In the data rows, 128 means zero.
Some points, one per row:
array([125, 63, 98, 41, 94, 167, 131, 97])
array([128, 112, 105, 78, 121, 141, 150, 88])
array([124, 126, 118, 118, 128, 137, 127, 114])
array([104, 140, 134, 138, 138, 128, 97, 134])
array([74, 123, 123, 75, 125, 176, 112, 80])
array([52, 155, 123, 99, 150, 166, 115, 74])
array([109, 131, 113, 81, 124, 167, 120, 92])
array([66, 125, 115, 57, 125, 172, 121, 80])
array([70, 148, 132, 94, 141, 157, 121, 82])
array([126, 70, 112, 66, 97, 166, 111, 107])
array([112, 119, 119, 105, 133, 148, 133, 107])
array([95, 135, 122, 113, 129, 148, 121, 104])
array([187, 124, 169, 230, 115, 57, 97, 232])
array([121, 112, 101, 68, 119, 161, 140, 94])
10 more points follow, each with its number after it:
array([184, 102, 131, 150, 110, 102, 126, 174]) 0
array([135, 81, 119, 82, 103, 143, 118, 134]) 1
array([203, 83, 116, 111, 101, 111, 156, 162]) 2
array([199, 141, 108, 131, 134, 108, 208, 115]) 3
array([200, 99, 110, 106, 122, 109, 172, 138]) 4
array([89, 122, 112, 80, 130, 157, 128, 86]) 5
array([132, 121, 135, 128, 125, 132, 112, 137]) 6
array([104, 156, 129, 134, 133, 130, 123, 117]) 7
array([113, 123, 123, 102, 129, 137, 128, 112]) 8
array([173, 108, 93, 105, 129, 121, 193, 107]) 9
Which of these numbered points is nearest to each point below, looking only along the 3 directions in which the first points spread most? Its number follows each.
array([187, 110, 141, 175, 98, 93, 121, 191]) > 0
array([195, 98, 107, 111, 111, 113, 170, 141]) > 4
array([110, 130, 116, 105, 130, 149, 134, 104]) > 8
array([85, 128, 110, 74, 128, 179, 131, 76]) > 5
array([63, 190, 150, 155, 154, 140, 106, 107]) > 7
array([121, 87, 117, 79, 100, 152, 103, 127]) > 1
array([124, 94, 126, 85, 102, 151, 110, 127]) > 1
array([199, 105, 89, 91, 126, 120, 212, 117]) > 9
array([182, 113, 144, 187, 111, 88, 115, 187]) > 0
array([80, 183, 142, 164, 153, 124, 110, 119]) > 7
array([181, 109, 118, 121, 112, 119, 162, 131]) > 4
array([135, 119, 152, 150, 123, 108, 101, 161]) > 6
array([192, 100, 134, 153, 115, 94, 131, 180]) > 0
array([183, 92, 134, 155, 104, 113, 116, 178]) > 0
array([162, 106, 118, 112, 123, 115, 145, 138]) > 4
array([209, 92, 157, 196, 93, 78, 88, 226]) > 0
array([197, 99, 151, 212, 112, 73, 110, 218]) > 0
